Here are some points:
array([-1, -6, 3, 11, 11, -15, -6, 20, 2, -7])
array([21, -14, -7, 61, -2, -13, -27, 55, -14, -22])
array([-19, 9, 22, -65, -1, -11, 29, -67, 12, 14])
array([-16, 24, 25, -28, -16, 5, 26, -37, -4, 13])
array([-22, 12, 24, -50, -6, -1, 25, -60, 3, 20])
array([-25, 6, 24, -80, 12, 5, 45, -94, 8, 17])
array([52, -16, -33, 83, 26, -4, -38, 125, -40, -31])
array([43, -23, -27, 87, 17, -2, -29, 109, -32, -45])
array([-32, -4, 13, -88, 17, 1, 39, -72, 11, 27])
array([-18, -7, 9, -58, 27, -11, 35, -69, 2, 20])
array([0, -2, 12, -20, 13, -15, 15, -17, -6, 2])
array([-23, -6, 8, -55, 23, -10, 31, -62, 4, 18])
array([-25, 34, 8, 28, -41, 12, -12, 1, 15, -3])
array([23, 18, -9, 59, -23, 2, -32, 62, -1, -21])
array([13, 2, -6, 35, 11, -19, -4, 38, -11, -16])
array([50, -20, -26, 83, 6, -12, -34, 102, -36, -44])
array([-19, -10, 10, -73, 4, 16, 18, -61, 28, 36])
array([-11, 6, 10, -22, -14, 3, 6, -31, 23, 12])
array([-21, -4, 2, -23, 9, -11, 1, -19, 0, -20])
array([46, -34, -55, 96, 7, -5, -39, 87, -29, -36])
26 more points follow, each with its number after it:
array([-9, -6, 16, -56, 12, -20, 28, -53, -12, 5]) 0
array([-1, -10, 12, -68, -7, 21, 25, -46, 21, 61]) 1
array([-37, 2, 5, -42, 8, -4, 14, -32, 8, 11]) 2
array([-12, -20, 3, -66, 0, 17, 25, -65, 27, 61]) 3
array([-18, 13, -3, -29, 3, -12, 3, -18, 3, -2]) 4
array([-6, 1, 16, -25, 24, -14, 2, -13, 4, -8]) 5
array([-30, 24, 22, -43, -21, 27, 22, -54, 4, 21]) 6
array([11, 25, -20, 98, -41, 25, -17, 74, -11, -33]) 7
array([-34, 1, 8, -61, -1, 8, 13, -55, 25, 24]) 8
array([36, -19, -52, 95, 5, -2, -40, 72, -14, -21]) 9
array([-5, -3, 4, 6, 6, -12, -6, 14, 3, -7]) 10
array([13, -8, -3, 42, 3, 1, -18, 48, -10, -25]) 11
array([-13, -9, 15, -61, 13, -14, 27, -57, -3, 9]) 12
array([38, -14, -24, 55, 19, 2, -27, 88, -28, -16]) 13
array([-14, 4, 4, -7, -7, -3, -7, -3, 7, -7]) 14
array([-32, 16, 19, -39, 3, 10, 14, -44, 15, 24]) 15
array([-5, 2, 8, -34, 2, -7, 14, -36, 4, 4]) 16
array([42, -9, -28, 115, -20, 11, -44, 103, -12, -31]) 17
array([-8, 4, 6, -6, 7, -2, -2, -2, -3, -6]) 18
array([48, -26, -88, 75, 35, 14, -29, 67, -28, -30]) 19
array([-29, -6, 12, -85, 15, 2, 36, -70, 14, 28]) 20
array([-29, 34, 29, -43, -24, 11, 33, -57, -1, 22]) 21
array([-35, 20, 22, -16, -18, 20, 1, -25, 12, 15]) 22
array([-24, 8, 27, -80, 0, 16, 41, -76, 11, 45]) 23
array([53, -26, -57, 76, 21, -4, -27, 69, -31, -34]) 24
array([37, -3, -27, 88, -20, 8, -46, 77, -8, -36]) 25
Which of these numbered points is nearest to each point below, looking only along the 4 directions in which the first points spread most? Its number follows each.
array([7, 18, -25, 87, -30, 20, -33, 51, -8, -12]) > 7
array([22, -13, 4, 41, -6, -7, -24, 49, -2, -33]) > 11
array([-20, 0, 9, -53, -10, 17, 8, -56, 30, 37]) > 8
array([-21, 7, 21, -61, 8, 3, 34, -73, 9, 12]) > 12
array([-30, -4, 17, -86, 13, 3, 38, -74, 10, 27]) > 20
array([3, -8, 10, -50, -4, 15, 21, -33, 14, 46]) > 1
array([30, -22, -17, 62, 18, -5, -26, 70, -11, -26]) > 13
array([-26, 21, 15, -18, -27, 7, 0, -32, 18, 12]) > 22
array([8, 4, 6, -10, -7, -18, 8, -6, 4, 0]) > 18
array([-3, 0, 2, 5, 9, -5, -9, 12, -3, -12]) > 10
array([11, 12, -6, 49, -15, 3, -31, 45, -3, -15]) > 11
array([52, -31, -15, 76, 24, -15, -29, 117, -21, -29]) > 13
array([-23, 10, 25, -74, -17, 17, 37, -86, 15, 43]) > 23
array([-25, 8, 19, -60, 13, -16, 37, -62, 2, 10]) > 12
